In the data rows, the value 128 means zero.
Some points:
[115 134 164  77 146 110 102 136  86  82  91 117 130 111 129 155 121 101
 134 131 116  99 128  96 168  95 118 151 112  99 118 101 165  99 172 144]
[136 155 105 142 174 137 149  94 155  69 128 130 108 104 110  99 148 120
 118 126 131 152 171 156 132 155 153  85 117 108 102 160 170 132  99 140]
[145 110 168 162 160 118 102 112 156 144 117 110 124 164 130 136 140 126
 114 142 135 125 142 104 130 161 145 113 157 119 174 133 146 154 178 157]
[112  59 118 105 143 173 137 132 132 157 150 126  84 107 122 128 100  88
  94 134 171 136 114 121  98 122 156 145 120 136 173 143 133 126  94  93]
[ 83 134 165 113 109 145 132 117 126 134 151 165 147 169 113 110 118 125
 126 159 128 117 106  85 135 115 125  87 114 138 116 101 121 197 122 139]
[193 154 146 121  97 102 122 123 141 115 177 105 117 121 113 107  98 151
 162  92 138 130 142  70 153 141 130 112 124 127 139 155 135 122 161  96]
[121 156 118 141  84  97 131 114 110 151 131 134 137  97 104 103 144 146
 118 135  99 133 124 129 120 155 141 106 124 140 157 160 145 126 158 132]
[155 141  92 142 120 110 120 153 134 137 117 140 123 148 194 155 120 124
 186 129 166 160 140 129 179 106 117 143 131 100 164 121  95 144 116 121]
[143 156 152 131 143 143 137  84 130 188 153 170 146 117 113 162 130 144
 134 108 165 107 131 139 104 103 132 110 131 149 109 139  94 134 123 150]
[136 171 120  90  84 131  99  72 103 106 114 119 117 142 123 139 116  94
 138 125 117 140 126 141 135 152 101 108 110  95 148 137 117  64  83 118]
[129 151 137 128  91 188 124 122 117  94  82 160 159  99 142 116 113 109
 143  97 161 101  93 123 116 157 143 137 158 156 158 107 146 113 138  97]
[146 149 128  87 154 125 125 138 120 156 121 114  94 139 144 129 125 141
 158 129 124 134 188 115 110 149 145 123 146 150 125  92  94 143 141 175]
[186 156 107 135 121 119 175 137 136 119 120 131 176 132 137 115 139 127
  87 150 199 108 153 168 130 107 117 148 111 115 114 100 134 163 124 133]
[157  73 174 134  91  96 147  54 108  98 124 106 136 107 117 144 133 103
 122 121 142 120 112 122 160 114 136 117 135 125 104 125 103 153 115 146]
[ 99 129 114 116  82  97 141 147 165  96 153 137 138 120 138  87 136 178
  89 162 141 135 160 119 143 128 114 141 128 104 101  82 109 132 121 110]
[124 150  87 105 179 144 156 102 136 108 125 101 100  91 127 133 118 129
 136 123  92  99 124 128 121 118 105 108 127 125 143 104 117 155 165 131]
[130 148 124 122 145 152 144 110 134 178 135 112 165 120 148 165 121 130
  90 112  78 153 150 143 113 107 119 103 145 102 164 150 141 159 105 121]
[165 159 142 132 123 131 130 120  99 141 114 117  97 154 108  87 110 173
 135 153 156 142 107 159 129 107 150 129 159 124 136 122 149  92 146 166]
[115 135 147 141 158 140 143 131 119 133 153 134 150 128 171 123  62 110
 101 139 101  98 129  70  92 118 164 123 124  87 114 150 114 125 114  77]
[108 101 105 107  93  78 135 147 127  98 123 124 108 125 108 182 118 113
 141 186 161 122 147 137  99 185 137 136 135 149 139 131 149 156 136 152]
[104 132 112 135 171 124 111 152 117 162 147 111 135 145  79 101 142  86
 186 138 166 112 109 155  99 125 107 138 101 116 114 125  80 108 106 125]
[150 110 115 114 159 138 108 116 113  75 129 139 128 127 120 155 171 189
  90  98 132 127  79 155 122 156 115 138 144 133 165 140  99 146 124  88]
[132 100 133 127 108 110 163 142 126 140 106 172 151 126 110 137  93 126
 141 146 123 136 125 152 172 131 110  65 109 105 147 152  86 137 151 141]
[102 157 142 142 126 148 125 126 134 173 107  91 155 125 142 151 157 184
 146 159 127 100 140 127 116 165 163 139  84 112 114 139 126  67 148 131]
[136 155 110 160 142 131 114 173 126 119 114 165 147 135 153 149 110 133
 150 100 148 132 140 123 135 171 166 129 150 164  80 152 115 140  75 112]
[115 115 102 132 137  63 127 129 136 162 130 139 113  78 145 136 146 110
 138 172 100 112 111 132 122 106 133 150 178 161 161 135 107 124 108 105]
[125 127 129 114 108  95 112 125 141 152 134 127 123 134 144  94 120 123
 129  91 120  79 145 145 138 161 108 142 159 153 143 117 151 106  64 134]
[174 125 122 126 104 191 134 174 144 121 160 138 123 161 107 140 148  99
 116 132 129  72 134  99 114  92 102  69 132 106 137 143 117  94 111 134]
[ 84 100 138 126 151  99 132 123 116 140 111 128 113 136 140 138 160 147
 110 106 198 106 121  92 147  93 117 110 120  88 121 143 149  88  88 142]
[105 116 138 117 159 121 149  83 189 129 149 159 163 140 143 144  91 115
 127 117 127 129 125 125  91 180 116 163 120 121 142  76 124 104 131 148]
[ 91 175 137 131 145 151 119 139 144 127 158 100 145 132 134 158 143 118
 106 145 158 139  98 108 139 148 113 140 135 111  90 139 115 138 138  85]
[119 111  99  80 144 150  95 127 132  75 135 138 111 132 131 137 132 136
 133 141 115 165 134 142 144 126 128 135  77 102  94 151  83 143 128 163]
[120 156 126 152 119 100 127 119 128 130  92  92 127  98 100 151  97  94
 137 132 127 160 114 118 107 131 144 122  95 146 125 127 123  88 120 158]
[144 109 114 144 116 157 148 113 105 108 102  90 126 150 113 115 156 109
 111  86  94 111 149 109 140 160 143 180 142 145 122  82  65 119 126 115]
[161  88 123 134 131  87  98 134 139 112 148 127 117 123 122 111 102 130
  86 116 127 119 107 153 131 175 147  90 141 136  97 131 131 124 141 169]
[105 128 118 154 150 107 115 110 103 110 117 163 121 166 117 131 176 148
  99 139  91 108 141 107 106 124 166 147 149 134 153 175 127 144 114 113]
[107 117 112 147  94 108  92 105 148 120 154 129 115 136 162  96 121 103
 142  95 114  98 119 144 109  80 105  99  78 151 125 106 137 140 164  87]
[103 111  83 135 115 143 133 130 132 119 191 144 148 177 107 169 110 170
 138 125 125 158 130 120 134 100 139 177 129 154 132  87 143  98 133 145]
[124 129 106 149  96 154 157 105 138 146  94 123 130 177 136 141 153 130
 156 138  83 136 132 131 134 105 140 123 107 132 122 102 146 138  76 106]
[ 79 140 103 143  92  69 155 142 113 125 116 109 115 163 161  96 142 122
  97  98 132 162  98 107  69 123 111 103 129  85 114 124  79 114 132 140]
[144 127 130 142 157 131  95 123  73 124 157 143 138 122 168 112 146 115
  92 158 132 135 136 128 163 131 102 127 110 139 118 108 107 104 135 135]
[122 128 131 131 153 107 127 151 115 102 109 131 128  97 112 138 147 147
 164 116 136 118 146 164  92  93 143  62 106 121 155  74 127 115 122 129]
[100 114 122 138 109 149 169 148 124 129 134 139 105 139 114 121  89 118
 103 120  75  98 123 169 157 145 118 132 169 145 108 162 143  62 156 105]
[178 151 150 107 151 104 116 145  93 144 126 153 156 136 119  92 111  93
 113 131  87 132 108 157  89  96 137 200 115 124 113 144 140 158 133 142]
[ 85 128 185 140  75 159  88 115  93 115 128 146 135  98 125 138 129 143
 114 157 138 145 179 153 104 131  81 137 134 112 141 141 123 140 119 147]
[139 113  66 138 118 174 149 135  80 128 153 128 121 135 185 147 139 149
 123 134 137 133 130 138  91 135 105 103 122 140 123 130 167 122 173 146]
[129 149 124 152 114 152 166 123 128 144 115 135  87 115 131 108 120 131
 121 150 137 131 125 132 205 125 152 172 108 142 162 163 108 129 120 148]
[155 119 213 148 116 121 127 156 152 107 130  87 131 144 143 133 114 134
  99 136 126 142 128 165 140 137 144 140  87 149 171 136 126 135 131  79]
[139 126 104 140 111  92 124 137  80 160 149 119 122 101  85 155 142 128
 158 125 126 147 139 126 126 159 101 130 126 101  95 123 152 158 129  61]
[106  86 125  95 116 142 119 166 131 149  87 129 130 114 113 125  96 141
  87  71 116 121 161 143 127 114 153 156 140 127 121 165 107 142 142 134]
[125  88 181 131 169 154 127 134 134 112 117 105 155 146 133  93 121 173
 214 157 114 146 119 148 112 115  82 107 156 122 111 145 102  99 106 114]
[151 126 181 115 154 148 139 155 111 199 132 135  85 105 113  97 151 126
  95 113 116 154 112 101 148 172 113 121 110 113 142  68 151 128  99 148]
[ 97 147 127 130 104 170 108 147 163 126 126 100 129 107 119  99 147  92
 124 138 153 137 122 165 141 132 166 122 184 110 130 106 139 160 164 133]
[118 171 177 142 136 118 119 133 122 126 150 127  96 138 128 178 108 118
 111 104 130 169 134 162 129  92 150  86 166 157 117 106 136 112 149 111]
[133 127 110 109 112 129 101 141 160 159 144 134 127 156 126 132 158  94
 135 126 102 117 122 161 143 139 139 122 117 137 137 149 138 142 142 131]
[113 151 124  91 130 100 130 134 147 124 103 167 149 160 126 125 122 140
 164 114 127 133 110 116 159 138 124 144 153 132 152 146 173 155 125 126]
[157 109 148 165 156 133 169 154 147 112  86 143 141 159 121 154 158  67
 116 127 109 148 142 103 125 121  87 118 130 144 101 120 139 120 153 122]
[ 98 129  99 157 163 149 128 104  94 136 101 115 122 138 133  99  93 120
 153 110 150 113 115 107 155 149 102 130 123 146 124 171 143 191 170 150]
[130 128  94 129 170 127 100 126 161 136 111 177 146  95 119  99 139 133
 109 163 133 165 137  85 160 121 122 102 118 152 129 105 120  70 138 103]
[179 127  73 123 142 122  82  92 134 136  87  98 115 136 115 121  84 132
 102 171 141 140 136 127  94 111 113 147 143 123 119 135 147 124 105 103]
[109 116 117  87 161 112 155 127 150 164 146 124 171 151 139 143 161 140
 113 110 143 122 111 158 156 114 123 133 117 141 117 156 140  98 171 102]
[100 115 156 177 153 126 148 147 135  97 161 147 135 109 151 123 140 123
 160  94 121 137 146 137 128 120 107 185 116 129 157 138 174 123 107 169]
[117 163 162 112 119 131 136 143 148 106  92 107  91 118 102 121 118 163
  97 122 142 128 126  95  89  94  75 140 109 178 116 155 133 165 110 111]
[162 107 132 105  87 133 126 112 146 116 143 149 122 108 114  99 164 121
 183 133 141 165 148  94  74 117 154 174 151 134 140 166 127 111 184 131]
[130 161 136 115 128 127 130 135 146  99 176  97 135  90 152 134 151 112
 128 136 100 105  88 116 151 111 136 142 165 163 121 157 132 128  98 189]
[166 120 146 159  99 142 132 150 172 127 112 171  93 115 148 173 141 163
 154 124  90  84  64 116  89 122 125 142 103  71  72  96 118 147 133 147]
[119 111  77 163 110 139  88 124 136 158 114  90 135  90  78 128 109 148
 110 113 119 133 129 111 180  79 110 145 120 109 121 112 134 137 129 162]
[133 100 103 117 111 140 133 172 108 103 137 100 180 134 118 114 123 126
 127 111 111 125 101  94 102 140 165  92 129 153 167 113 148 149  94 157]
[139  74 152  88 105 137 120 103 117 170 102 106 119 119 174 122 149 143
 160 137 130 149 146 145 137 133 143 109 119 144  59 129 150 141 104 108]
[110 128 137 118 160 111 142 111 107 106 160 122  97 128  95 111 110 123
 168 137 122 113 137 148 159 128 168 155 130 101 120  87 135 149 131  82]
These points spread out most along one direction. How many in every 100 of the points above lie lower along it than each point below? Round to a whole number. More than half of the points above lie lower than the first one.
[ 99 129 114 116  82  97 141 147 165  96 153 137 138 120 138  87 136 178
  89 162 141 135 160 119 143 128 114 141 128 104 101  82 109 132 121 110] 81
[113 151 124  91 130 100 130 134 147 124 103 167 149 160 126 125 122 140
 164 114 127 133 110 116 159 138 124 144 153 132 152 146 173 155 125 126] 17
[174 125 122 126 104 191 134 174 144 121 160 138 123 161 107 140 148  99
 116 132 129  72 134  99 114  92 102  69 132 106 137 143 117  94 111 134] 90
[157  73 174 134  91  96 147  54 108  98 124 106 136 107 117 144 133 103
 122 121 142 120 112 122 160 114 136 117 135 125 104 125 103 153 115 146] 49
[103 111  83 135 115 143 133 130 132 119 191 144 148 177 107 169 110 170
 138 125 125 158 130 120 134 100 139 177 129 154 132  87 143  98 133 145] 54
[133 100 103 117 111 140 133 172 108 103 137 100 180 134 118 114 123 126
 127 111 111 125 101  94 102 140 165  92 129 153 167 113 148 149  94 157] 27
[145 110 168 162 160 118 102 112 156 144 117 110 124 164 130 136 140 126
 114 142 135 125 142 104 130 161 145 113 157 119 174 133 146 154 178 157] 13
[143 156 152 131 143 143 137  84 130 188 153 170 146 117 113 162 130 144
 134 108 165 107 131 139 104 103 132 110 131 149 109 139  94 134 123 150] 80
[109 116 117  87 161 112 155 127 150 164 146 124 171 151 139 143 161 140
 113 110 143 122 111 158 156 114 123 133 117 141 117 156 140  98 171 102] 60
[150 110 115 114 159 138 108 116 113  75 129 139 128 127 120 155 171 189
  90  98 132 127  79 155 122 156 115 138 144 133 165 140  99 146 124  88] 34
[ 85 128 185 140  75 159  88 115  93 115 128 146 135  98 125 138 129 143
 114 157 138 145 179 153 104 131  81 137 134 112 141 141 123 140 119 147] 57
[120 156 126 152 119 100 127 119 128 130  92  92 127  98 100 151  97  94
 137 132 127 160 114 118 107 131 144 122  95 146 125 127 123  88 120 158] 51
